Each path below is one point turned by a fixed rotation once a step. After each direction that follows a path, write how fast that rotation turns it, in degrees a step (0 if it stays still).
Each turn is a multiple of 5 degrees from 10 to 175, or 0.
Each row of a path follows its step; steps can be skipped.

step 0: [-21.8,   3.8,  -8.6,  -7.7,  -4.9,  -1.3,  28.2, -19.1,  14.3,  12.5,
  12.8, -24.0,  14.3,   0.6,   5.0, -21.9,  30.3,  27.4,  31.7,   0.6,
  -0.3, -21.6,   5.2,  11.0,  16.2,   3.8,  13.2, -32.8,  -8.0,  -9.4,
  31.5]
step 1: [ 27.1, -11.2, -16.6,   2.8,  22.4, -26.7, -21.9, -10.7,   4.3,  20.4,
 -13.8,   7.7,  -2.3,  -8.9,   2.3,  -7.1, -23.2,   3.8,   0.3,   9.2,
  -3.9, -34.6,   7.8, -31.4, -15.7,   5.8,  22.8, -34.3,   4.3, -25.1,
 -20.7]
step 2: [  8.2,   4.4,  17.9, -11.2,  -2.5,   2.0, -13.5,  37.0, -37.5,  30.1,
   6.6,  -3.0, -16.7,  15.6,  -5.6, -14.6,  -8.5,  12.2, -19.5, -16.7,
 -14.1, -10.9, -25.7,  27.3,  -6.6, -25.3, -14.7,   3.6,  12.9, -19.5,
 -20.9]
step 3: [-67.6, -11.1,   1.5, -18.5,  -2.1,  13.3, -12.0,  20.6,  14.5,  -3.0,
  11.7,   3.0,  19.7, -14.7,   6.0,   2.4,  -6.4,  -0.8,   4.0,  -9.1,
   3.4,  31.2, -13.2, -17.9, -19.0, -33.9,   4.8,   4.7,  -7.6,   2.2,
  -5.7]
step 4: [  3.1, -23.4,  11.6,  -1.3,  34.8,  18.2, -31.1, -17.0,  19.9,   6.1,
 -30.2,   5.2, -10.8,   0.1,   5.9,  10.4,   8.2, -13.0,  24.6,   6.7,
 -24.0,  15.8,   4.1,  -1.6,   9.8,  18.8, -21.7,  14.9, -12.2,  40.1,
 -12.8]
step 5: [  0.5,  45.7,   3.5,  16.8,  -5.0, -17.5,  12.7,  -4.8, -20.2,  -5.5,
   7.4,  26.7,   7.4,  11.1,  24.0, -13.0,  30.0,   9.9,  44.3,  -0.2,
  -7.4,  -4.0,   2.2,   7.9,  13.6,  13.7, -21.6,  18.2,  -7.5,  -4.0,
  12.1]
step 6: [ 15.1,  21.0, -14.1,  -8.2, -21.2,  -8.7, -16.3,  -6.8,  -4.4, -31.4,
  20.1, -11.4,  14.9, -31.0,  -0.2,   7.6,  -9.2, -22.8,  11.7,  10.6,
   6.1, -14.0, -18.2, -10.4,   5.6,   4.4,   9.6, -54.4, -26.4,  -5.7,
   4.4]
step 7: [ 11.6, -18.5, -21.6,   5.5,  12.5,   6.8, -19.0,  24.4, -12.4,  -4.9,
  10.9, -28.7, -29.4,  -3.2, -41.0,   3.8, -12.6,   2.9,   2.1,  16.8,
 -18.2, -16.9,   6.9,  19.4, -12.0,  21.0,  -3.1,  10.7,   6.9, -36.7,
   8.9]
step 8: [-36.0,  -3.3,  -8.1,  -6.9,  -7.7, -28.1,  30.3,   2.7,  -4.2,   5.1,
  -6.0,  37.0, -21.7,  -6.0, -32.5,  24.8, -12.1,   6.4,   0.1, -24.2,
   6.8, -12.8, -22.3,   0.1, -12.4, -23.5,  -0.2,  21.1,  12.5,  -0.4,
  -2.4]
step 9: [ 14.7, -26.1,  45.4, -19.0,  -5.0,   7.3,  -3.0, -13.8,  19.5, -20.0,
 -18.9,  11.1, -11.1, -17.6, -15.0, -27.7,  -8.6,  -0.5,   0.2, -19.4,
  -9.2,  39.3, -10.7, -15.8,   9.5, -16.0,   3.2, -12.7,   5.4,  16.5,
  13.2]
[ -5.1,   2.7,   6.8,   3.4, -12.4,  -3.3,  -5.1,  -6.1, -10.1,  -9.9,
  -3.5,   0.3,   0.6,   2.9,   9.0,   2.7,  -3.0,   9.7,  -6.7,  -3.0,
  -3.5,   5.4, -13.1,   4.2,   8.1,  -6.0,   4.5,  -4.0,   1.8,  -2.1,
   7.7] -> 115
[ -3.2,  -0.1,  -0.3,  -2.4,  -1.3,  -4.6,  -1.2, -13.3,  -2.3,   8.7,
  -0.7,   0.9,  -4.5,  -0.9,  -2.4,   8.0,  -1.8, -12.2, -10.6,   0.0,
   4.4,  -7.9,  -6.0,   6.9,  -0.1,  -2.0,  -7.6,  -8.2, -10.8,  11.9,
  -3.9] -> 160
[ -4.4,   0.2,   8.8, -10.0,   2.3,  -4.9,  -9.3,  -8.5,   4.1,  -3.7,
  -0.8, -16.3,   0.4,  -2.2,  -3.5,   2.5,   8.4,  -0.7,  -2.8,   8.9,
  -3.6,   4.2,   7.4,  -7.0,  -9.6,  -2.2,   7.7,  -3.5,  -2.8,  -1.2,
   6.8] -> 120
[ -3.3,  -5.6,   6.9,   1.7,  -0.9,   3.7,  -1.4,   2.2,   3.3,  -2.5,
  -0.2,   5.5,   0.3,  -5.8,   1.2, -11.5,   1.4,   4.9,  -9.3,  -5.8,
  -6.0,  -0.6,  -8.4,  -0.7, -17.5,   0.6,   2.5,  11.9,  -4.5,  12.2,
  -4.5] -> 60
[-14.8,   9.9,   1.7,  -2.0,  -5.3,   2.4,  10.1,  -6.7,   1.9,   4.1,
   6.6,  -0.9,   0.8,  -0.6,   7.4,   0.5,   4.0,  -2.2,   3.6,  -4.6,
   0.1,  -8.1,   4.1,  10.4,  -8.9,  -3.2,  -3.7,   8.7,   2.4, -12.2,
   4.5] -> 140
[  0.2,   2.9,   9.9,  -3.1,  -2.5,  -2.5,  -0.8,   2.2,  -0.7,   3.3,
   3.1,  -8.7,  -0.6,   0.8,  -3.1,  -5.1, -14.7,  10.4,  -4.1,   5.8,
  -8.9,  -3.5,   8.8,   4.1,   7.1,   7.7, -15.7,   5.1,  -0.8,   3.9,
   0.8] -> 140
